(in the rows, 128 means zero)
A: a few groups of rows, each row roughly a mix of its group's hidden directions
A (101 x 10)
[[147 166  90 147  93  81  99 102 111  88]
 [134 171 116 159 157 137  62 132 170 146]
 [152 163 167 130 192 162  96 135 112 104]
 [139 139 121 117  62 126 124 154 162  67]
 [154 162 167 110 175 162  95 135 154  90]
 [119 182 167 166 165 163  96 150 147 124]
 [141 125 110 126 153 158 123 145 141  39]
 [126 121  58 132 107 100 130  96  72 115]
 [144 148 112 130 162 167 113 129 151  51]
 [144 125  65 112 127 152 138 127 169  69]
 [111 161 116 164  61  91 121 140 156 102]
 [128 108 162 105 161 133 122 118  47 151]
 [155 162 144 130 139 140 103 146 148  47]
 [109 118 155 128 146 121 119 109  93 213]
 [146 128 153 109 132  75  63 107  88 124]
 [139 142 118 117 151 111  58 128 129  64]
 [112 114 148 119 129 129 160 126  57 187]
 [ 86 112 134 142 102 127 156 154 179 186]
 [127 154 216 120 167 117 133 123 124 147]
 [101 143 171 146 114  96 114 109 102 198]
 [118 169 150 169 164 135  61 123 129 102]
 [ 93 153 146 168 104  81  94 113 151 172]
 [130 158 136 160  96  96 108 132  79  69]
 [142 125  70 103  97 117 150 137  65 106]
 [114  96  84 153 159 107 103  91 179 154]
 [106 133 191 147 149 131 110 150 105 190]
 [ 97 152 152 165  86  84 109 136 174 155]
 [136  94  94 118  67  76 156 140 143 150]
 [118 120 104 125 106 100 108 113 208 165]
 [118 120 131 127 103 101 174  98  53 114]
 [177  97 112  89  94  92 152 129  80 124]
 [143 132 132 137 183 167  84 156 180 115]
 [120 117 115 132 179 171 117 128 105  57]
 [144 144 124  83 174 178 133 118 160 174]
 [179 142 136  86 128  83  95 105  82 127]
 [132 195 168 164 158 161 101 143 137 127]
 [111  93 111 133  91  94 164 105  72 162]
 [146  93 127 115 173 176 140 160 135  73]
 [145 156 209 128 136 115 115 124 132 177]
 [142  56 107  86 169 151 149 133 137 117]
 [105 168 178 139 148 112  73 131 166 150]
 [168 120 100  74 126 160 145 136 152  72]
 [116  96 137 149  90  75 128 140  67 102]
 [143  99  90 115 105  81 122 121 197 141]
 [147 136 108 134 145 160 118 103 212 104]
 [137 165 102 157  57  99 151 113 110 149]
 [135 107 114 103  87  67 147  99  88  98]
 [139 125 180 103 192 135  81 116 145 143]
 [157 101 116  90 150 120 128  84 128 197]
 [106 175 142 166  74  81 119 115 103 134]
 [140 175 197 127 135 103 100 142  89 138]
 [110 133 157 146  93  97 151 109  53 114]
 [112 183 142 166  99  94 100 105  84 145]
 [ 99 116 171 127 132 149 184 170 175 137]
 [129 128  65 133  60 128 129 150 145  96]
 [145  97 128 105 160 171 149 133  60 103]
 [128 118 144  99 181 164 123 114 167 185]
 [171 120  97  62 142 167 138 111  97 118]
 [130  84  90 135  72  89 164 139 103 115]
 [108 138 170 165 160 168 122 136 175 172]
 [142 156  76 142 122 100  93  96 114  71]
 [110 120  82 160  63 135 132 172 110 111]
 [153 159 172 105 169 147  94 137 183 125]
 [ 87 147 184 162 140 150 159 171 124 154]
 [130 170 195 147 160 151 105 147 155 154]
 [138 171 207 144 144 120 104 123 133 159]
 [145 121 142 103 117 155 167 151  72  71]
 [104 181 149 174 107 133 113 155 157  81]
 [126 148  76 134 154 181 109 166 140  85]
 [164 170 130 116 145 147 122 141 152  52]
 [114 141  81 144  63  91 124 124 172 136]
 [163 137 109  71 110 111 144 150 127  64]
 [149 115  93 107 140 129  98 107 188  73]
 [115 110 114 143  92 147 176 179 127  74]
 [120 115 137 104 192 194 138 119 133 158]
 [ 73 126 117 166 105 101 120 133 183 166]
 [104 118  95 151 136 138 121 142 202  81]
 [125 132 146 112 183 158  97 138 196 112]
 [150 157 109 145 134 137 103 138 163  48]
 [114 109  78 146  93 108 146 125 198 145]
 [ 93 152 103 181  78  82 142 130 126 146]
 [141 151 100 147 104 133 131 147 151  44]
 [109 132  66 147 112 172 177 122 159 141]
 [107  96  62 137  97 130 176 120  95 125]
 [137 158  97 152 108 103 114 114 168  59]
 [125 149 177 151 104  97 149 104  81 176]
 [165 119 104 102 178 166 134 120 116  68]
 [134 138 133 155 153 143 110 164 188  69]
 [140 196 170 172 116 120 139  88 128 127]
 [153 130 116 104  96  70 117  95  76 101]
 [161 156  96  99  90 124 182 133 115  82]
 [164 173  94 147 135 173 125  98 177 115]
 [124 124  62 154  90 131 133 158 162  85]
 [115  87 152 125 119 135 172 124 156 199]
 [159 131 141  97 156 132  81 124 195  98]
 [ 96 113 183 152 168 131  81 136 152 161]
 [138  73 102 113 133 157 143 153 164  69]
 [163 164 137 110 100  80 118 105  71 105]
 [149  84  93  68 144 157 170 120 116 142]
 [106 120 147 163 156 143 149 150  52 151]
 [153 124  56 116 124 159 137 148 150  78]]

which group is each row in? (one row of each group first)
[106 140 183 151 100 148 161 173  84 125]  F
[158  88  89  64 133 146 130 152 165 123]  E
[ 91 124 125 153  79  78 145 109 112 178]  M

[117 164 160 164  97 126  69 161 162 127]  M
[108 117  79 138 104 116 122 133 172 197]  M
[156 112 108 107 182 176 127 152 166  92]  M
[135  94 141  89 170 126 116 102 136 197]  F
[121 147 205 149 165 136 115 139  85 127]  M
[100  92 148 138 156 117 129 132 175 197]  M
[108 102 145 111 144 154 152 144 180 193]  F
[ 92 148 107 171 143 150 109 135 170  69]  F
[158 131 160  79 166 183 145 156 150 128]  F
